Each path below is one point turned by a fixed rotation once a step. After each direction that follows a path, write how fast that rotation turns it, in degrees a step (0 if it stays still).
Each turn is a multiple of 5 degrees from 10 to 175, or 0.
Each row of a path follows its step; steps can be skipped.
Rotation 1:
step 5: [ 1.05 -1.50 -0.08 -0.27  2.02 -2.73  0.79  1.03 -1.00  0.65  1.30  1.06
  3.49 -2.67  1.77  1.89 -0.19 -1.41 -1.18 -1.69  0.98 -1.55 -1.00 -0.23
 -0.42 -0.62  1.60  2.36  0.53 -0.35  0.15  0.64  1.52 -1.62  0.34 -4.45
 -0.08 -2.89 -0.23 -1.75  0.75  1.62 -2.63  0.95  3.83 -0.12 -0.42  1.82
  3.47  2.18  3.11  2.21  3.00  0.61]
step 7: [-3.39 -1.96 -0.05  1.19 -1.08 -3.37  0.91 -2.77  2.03 -1.10  3.58  0.74
  0.02  1.48  0.43 -3.54  2.49  0.11  0.42 -0.41  0.59 -1.32  3.58  0.49
  0.58  1.37 -1.94  0.41  0.50  0.85 -1.63  2.08 -3.40 -0.88  0.83 -0.76
 -2.25 -0.88 -3.30 -0.09  0.32 -0.11 -0.10  2.76 -2.94 -1.26 -1.29  1.14
 -1.78 -0.73  2.03 -0.45  2.50  0.19]
step 8: [-2.57  1.45 -1.70 -0.67 -0.32 -0.76 -1.87  0.93  2.15 -0.38  0.59  0.82
  2.60  0.23  1.09 -1.06 -0.69 -4.17  3.16 -0.93 -1.89  1.42  0.15  0.49
  1.49 -1.81  0.28  0.90 -2.64  3.05 -0.91  0.81  2.13 -0.74  1.35  0.89
 -0.06  1.08  0.04 -0.42  0.16 -2.63 -3.27  3.22 -1.00 -1.17 -0.11  0.61
  1.99 -0.83  3.04  2.08  4.08 -2.51]
step 9: [ 1.52 -3.94  0.28 -1.64  0.99 -1.75  2.03  1.03 -0.17  1.02 -0.45 -3.16
 -2.18  0.61 -0.25 -0.97 -1.84 -1.75  2.28 -2.07 -2.49 -1.55  1.59 -0.21
 -0.90 -3.11 -1.22  1.35  2.46  1.50 -2.43 -1.07  1.20  0.02 -0.76  2.16
 -0.04  0.03  0.52 -1.24 -1.19 -1.51  0.35 -1.67 -0.76 -1.52  0.46  0.59
  4.02 -0.16 -0.06  4.69  2.82  2.17]
step 11: [ 0.94  0.77  0.11  0.52 -1.34 -1.24 -0.72  2.04  1.02  0.95  0.53  1.56
  4.75 -1.15  1.18 -2.21 -0.50  1.53 -0.94 -0.54 -0.81  3.77  0.41 -2.33
  0.22  0.26  0.87 -0.16  3.65  0.98 -1.17  4.19 -1.65  0.70  0.64  0.15
 -0.23  1.09 -1.10  0.32 -3.72 -1.71  1.73  2.22  0.21 -1.32  2.74  2.31
  1.45 -4.10  0.94  0.28  0.18 -1.86]
step 13: [-3.70 -0.27  0.41  0.99 -0.81  1.64  2.58 -1.40 -0.07  3.46 -0.24  0.68
 -1.97  1.98  2.12  0.55 -2.08 -1.17  2.80  1.29 -3.00  2.51  1.97 -1.07
  0.65  1.37  1.47 -0.24  2.62 -3.15 -0.76  1.15  2.07 -0.68 -0.32 -1.97
 -1.49  2.59  0.00 -1.47  2.81  0.69  1.36 -1.47 -0.87 -0.15  1.21 -3.54
  1.70 -0.92  2.02  0.24  2.12  1.34]
step 14: [ 1.45 -1.29 -0.44  1.28  0.98  0.43  0.20  0.18 -1.19  1.74  0.86 -0.01
  1.06 -0.31  3.76  1.08  0.53  0.65  0.08 -4.56 -0.41  1.69  0.89  0.21
  0.62 -0.45  5.40  2.30  2.00  2.44 -2.71  0.12  1.90  0.57  1.28 -1.62
  0.83 -0.10  1.25  0.72 -2.21 -1.21  3.32 -1.61 -0.05 -0.04  0.62 -4.41
 -0.79  0.84  2.99 -0.95 -0.28 -1.97]
step 15: [-0.16 -0.15  0.14  1.38 -0.81  3.21  0.81 -2.14  1.81  2.47  0.70  0.32
 -0.23 -1.79 -1.33 -1.08 -1.96 -1.70  0.07  0.12 -0.42  0.98  1.79  1.92
 -1.59 -2.20  2.45  1.49  1.79  3.52  0.29 -0.04 -3.16  1.06  0.49 -1.57
  1.61 -0.26  2.08  0.86 -1.02  2.38  3.97 -1.67 -0.26  0.66  3.45  3.47
 -2.97  0.37 -0.58  2.57 -1.93 -1.70]
Speeds:
[-0.13  0.21  0.05 -0.27 -0.25 -0.91  0.10  0.46 -0.34 -1.46  0.18 -0.07
  0.01  0.38  0.33  0.08 -0.32 -0.15 -0.12 -0.20 -0.63  0.19 -0.04  0.46
 -0.76 -0.52 -0.39  0.81  0.11 -0.41 -0.31  1.08  0.33  0.63 -0.30  0.44
 -0.51 -0.21 -0.21 -0.74  0.17 -0.19  0.41  0.82 -0.43  0.48 -0.05  0.18
 -0.20 -0.31 -0.08  0.73  0.95 -0.14] => 20
[-0.21 -0.20  0.04 -1.11  0.21 -0.58  0.21 -0.30  0.35  0.07 -0.52  0.69
 -0.94 -0.91  0.32 -0.41  0.22 -0.08 -0.14  1.41 -0.18  0.06  0.37  0.26
 -0.13  0.29 -0.17  0.21  0.09 -0.15 -0.25  0.14  0.79 -0.19  1.25  0.04
 -0.11  0.09 -0.70  0.16 -0.59  0.63  0.36 -0.21 -0.39 -0.06 -0.38 -0.68
 -0.15  0.11 -0.73  0.06 -0.12  0.16] => 115
[-0.22  0.70  0.26  0.37  0.16  1.23 -0.05  0.40  0.13 -0.06 -0.32  0.27
  0.60 -1.10 -0.54 -0.38 -0.12 -0.41  0.92  1.07 -0.68  0.15  0.20 -0.11
  0.04 -0.35  0.29  0.00  0.04  0.23  0.79  0.20  0.42  0.63 -0.66 -0.10
 -0.48  0.13  0.27 -0.57  0.57 -0.13  0.59  0.12 -0.77 -0.29 -0.62  0.38
  0.51 -0.14 -0.18 -0.37 -0.23  0.03] => 155
[ 0.02  0.34  0.52  0.48 -0.17  0.32  0.39  0.00  0.11  0.00 -0.18 -0.11
  0.01 -0.12  0.99  0.40 -0.28 -0.16  1.28 -0.71  0.21  0.76 -0.38 -0.53
 -0.04  0.07 -0.57  0.66  0.80  0.38  0.19  0.56 -0.05  0.41  0.80  0.09
 -0.35  0.79  0.23  0.62  0.11 -0.08  0.12 -0.92  0.11  0.31  0.38 -0.33
 -0.87 -0.59 -0.45  0.19 -0.50  0.41] => 20
[ 0.70  0.15 -0.03 -0.85 -0.40  0.17 -0.08 -0.28  0.37 -0.50 -0.31 -0.53
  0.18 -0.62  0.83  0.21  0.15 -0.33  0.24 -0.39  0.02  0.20 -0.21  0.23
  0.12 -0.18 -0.19 -0.85  0.24 -0.18 -0.43  0.89 -0.55 -0.90 -0.44 -0.57
  0.45 -1.45  0.51 -0.38 -0.18  0.43  1.04 -0.58  0.11 -0.34 -0.41  0.30
 -0.15 -0.04  0.08 -0.19 -0.41 -0.03] => 80
[ 0.33  0.28 -0.75 -0.01 -0.99  0.16  0.32  0.56 -0.74  0.49 -0.26 -0.01
 -0.19 -0.94  0.11 -0.42 -0.34 -0.48  0.12  0.08 -0.11 -0.01 -0.77  0.93
 -0.27  0.43  0.26  0.07 -0.24  0.33  0.08  0.22 -1.37 -0.09  0.39  0.10
  0.93  0.26 -0.58  0.19  0.36  0.21 -0.86  0.45 -0.66  0.29 -0.21  0.01
  0.03 -0.49  0.46  0.52  0.02  0.20] => 95
[ 0.50 -0.03 -0.42 -0.03 -0.03 -0.51  0.19 -0.20  0.08 -0.03 -0.05  0.25
  0.34 -0.58  0.63 -0.66 -0.33  0.10  0.02 -0.01 -0.75 -0.26 -0.02  0.18
 -0.38  0.10  0.32 -0.87  0.19  0.43 -0.64 -0.82  0.78  0.43  0.07  0.25
 -0.01 -0.30 -0.59 -0.05  0.76 -1.43 -0.13 -0.70  0.77  0.93  0.14  0.76
 -0.39 -0.26 -0.11 -0.32 -0.29 -0.47] => 125
Rotation 2:
step 0: [-1.36 -2.74  1.91 -0.65 -0.13  1.01  1.36  2.65 -0.68 -4.19  0.28 -1.38
  1.65  1.55 -0.03 -0.61 -0.99  0.16 -0.03 -0.80  0.73 -0.38  1.49  0.70
 -2.75 -1.44  1.45  0.30 -2.68 -0.74 -0.21  1.51 -0.11  1.85 -0.85  2.61
  1.76  1.53  0.85  1.10 -2.64 -0.23 -0.01  0.19  1.92  1.59 -0.35 -0.86
  0.09 -2.52 -2.14  1.55  3.31 -1.42]
step 4: [-2.98 -0.48  0.87  0.22 -2.15 -0.86  1.10  3.12 -0.11 -0.82  0.43 -0.54
  0.52 -1.29  1.37 -0.56 -1.27 -1.18  1.19 -1.06  1.31  1.85  2.01 -2.54
  1.76 -0.25 -0.52  0.18  1.59  1.12  3.59 -0.02 -0.31  2.59 -1.07 -0.15
  1.14 -1.26 -1.95  0.68 -0.18 -0.30  2.18  3.60 -1.20 -0.79  0.68  0.02
 -1.35 -1.58  0.55  2.36  4.04 -0.02]
step 5: [-0.18 -0.71 -1.10 -3.64  3.48  1.21  1.74 -0.34  2.02 -2.17  1.10 -1.76
 -0.56  0.12  2.59  2.15 -1.33  0.62 -0.22 -3.76  1.13 -1.55 -0.08 -1.16
  0.69  0.44  1.18  0.65 -2.53 -0.27 -0.32 -0.92 -3.04  0.09 -2.54  0.83
  0.35  0.40  0.08 -0.09 -1.17  0.98 -0.98  1.71  1.88  0.49  1.36 -3.47
 -1.26  0.82 -1.22  0.43 -0.19  1.25]
step 6: [ 0.31 -0.19 -1.81 -1.70  2.58  0.52  1.12  1.76 -2.27 -1.35 -1.83 -0.26
  0.76  2.64 -1.82  1.34 -1.08 -1.52  0.98 -0.75 -0.35 -1.27  1.34  2.00
 -2.52  0.63  2.24 -2.11  0.20 -1.29 -2.86  0.77  2.07  0.28  2.90 -1.63
 -1.91  1.69  2.06  1.07 -2.40 -0.81 -0.71  1.33  0.74  0.49  1.35  0.94
  0.06  1.25 -0.07 -0.55  2.82 -2.08]
step 7: [-3.47  0.59  3.50 -0.79  1.67 -1.29 -2.37  3.11 -2.36  1.63 -1.28 -0.67
 -0.32  0.29  2.08  0.86 -0.22 -2.13 -0.66  0.03  1.05  3.49  1.84 -0.17
 -0.98  1.12 -1.37  1.09  0.51 -0.02  2.52  2.09  1.27 -2.57  0.46  2.96
  0.00  1.91 -0.48 -0.80 -0.18 -1.80 -1.45  0.75  0.54 -0.62 -0.78  1.36
 -1.31 -0.28  0.96 -0.61 -0.11 -1.16]
step 11: [-3.03  2.68  2.22 -0.46  3.52  0.39  2.60 -0.16 -2.35 -1.22 -2.37 -1.74
  1.62  1.26 -0.56  2.56 -1.33 -1.88  0.77 -0.91 -0.56 -0.78  0.58  0.58
 -2.56 -0.37 -0.30 -0.16 -0.09  0.14  0.51  1.83 -1.15  1.20 -1.56 -0.36
  0.18  1.13 -0.73 -1.91 -1.70 -0.04  0.60  2.55 -0.28  1.31 -1.82 -2.85
 -2.47  0.28 -1.98 -2.31  0.22  1.20]
step 14: [-0.66 -0.15 -1.67  0.18  1.53 -0.10  0.10  0.68 -1.54 -1.37 -0.58  0.23
  0.87 -1.54  1.39  0.84 -1.20  1.49 -1.98 -1.20 -1.19  1.19  1.72  0.33
 -0.37 -2.82  0.07  2.68 -1.37 -2.11  0.50  0.71  1.53 -0.89  0.09 -1.55
 -1.15  1.29  1.33 -0.88  1.28  0.37 -1.93  2.69  2.55 -3.95  1.23 -1.83
 -2.24  2.10 -3.28 -0.41  0.68  3.05]
step 15: [-1.70 -1.81  0.05  0.47  1.67 -2.10  1.31  3.15 -2.06  1.93  0.48 -0.66
  4.24 -1.11  0.77  2.57  0.53 -1.89  1.51 -0.38  1.70 -0.95  0.59  0.68
 -0.47 -0.22  2.19  1.60  0.28 -0.74 -0.58 -0.16 -1.22  1.33  1.31 -3.40
  1.56 -1.14  0.92 -1.35 -1.89 -1.12 -0.20 -0.31 -3.14 -0.08  1.50  0.36
 -1.77 -1.45 -0.15 -0.09  2.31 -1.79]
Speeds:
[-1.01 -0.48 -0.70 -0.07  0.01  0.04 -0.20  0.26  0.61 -0.38 -0.45 -0.05
 -0.67 -1.07  0.09  0.13 -0.08 -0.96  0.72 -0.14  0.31 -0.41 -0.03 -0.01
  0.32  0.09 -0.49 -0.52  0.13 -0.31  0.87  0.49  0.46 -0.67 -0.14  0.64
 -0.12 -0.28 -0.48  0.39  0.74  0.52 -0.18  0.54 -0.55  0.02 -0.74  0.91
  0.13  0.08  0.07  0.02 -0.43  0.24] => 120
[ 0.08 -0.29 -0.42 -0.62  1.08  0.34 -0.81 -0.30 -0.95  0.36 -0.02  0.08
 -0.57  0.25 -0.46  0.75  0.78 -0.03 -0.56 -0.33  0.28 -0.17 -0.24 -0.12
 -0.27  0.04  0.23  0.64  0.82 -0.25 -0.26  0.42  0.06 -0.21  0.22 -0.89
 -0.27 -0.27 -0.10  0.32  0.35  0.32 -0.18  0.08 -0.75 -0.23  0.10  0.28
 -0.27  0.19 -0.85 -1.27  0.31 -0.27] => 85
[ 0.03 -0.93  0.31  0.09  0.42 -1.20  0.22  0.21 -0.10 -0.06  1.25 -0.06
 -0.48 -0.14  0.93 -0.44 -0.24  0.93  0.40  0.15 -0.38 -1.00  0.37 -0.16
  0.19  0.26  0.88  0.24  0.31 -0.31  0.39 -0.39 -0.02 -0.45 -0.13  0.16
 -0.31  0.06  0.12  0.02 -0.47  0.20 -0.44 -0.57  0.50 -0.06 -0.27  0.42
 -0.13  0.23  0.02 -0.89 -0.64 -0.19] => 155
[ 0.47 -0.57 -0.46  0.07  0.57  0.21  0.51 -0.41  0.83  0.55  0.02 -0.07
  0.11 -1.18 -0.25 -0.04  0.49 -0.47 -0.28 -0.45  0.21 -0.36 -0.11  0.25
  0.33 -0.36  0.49 -0.40 -0.39 -0.42 -0.66  0.28 -0.54  0.03  0.33 -0.07
  0.50  0.10  0.87 -1.01 -0.93 -0.82  0.61  0.29 -0.21 -0.06 -0.93 -0.15
  0.00  0.53 -0.03 -0.43 -0.13  0.21] => 115
[-0.03 -0.70  0.32 -0.22  0.72  0.40  0.88 -0.13 -0.10 -0.05 -0.14  0.14
  0.12  0.54 -0.25  0.23 -0.44 -0.30  0.63 -0.58  0.15 -0.16 -0.13 -0.06
 -0.21  0.48  0.49 -0.44  0.03 -0.89 -0.01 -0.39  0.10  0.68 -0.53 -0.35
  0.91 -0.35  0.21 -0.20  1.13 -0.70 -0.46 -0.11  0.45  1.29  0.28  0.36
 -0.36 -0.48 -0.66  0.41 -0.32 -0.03] => 70
[ 0.24  0.02  0.61 -0.32 -0.22 -0.53 -0.40 -0.03  0.33  0.25 -0.24 -0.22
  0.32 -0.80 -0.20 -0.42  0.06 -0.38 -0.39  0.78  1.28 -0.22  0.57 -0.40
  0.72  0.17 -0.30 -0.68  0.64  0.07 -0.25 -0.28 -0.05  0.21 -0.14 -0.54
  0.28  0.71  0.23  0.70  0.08 -0.54 -0.11  0.35  0.19 -0.21  0.76  0.56
 -0.62 -0.52  0.31 -0.31 -0.11 -1.28] => 125
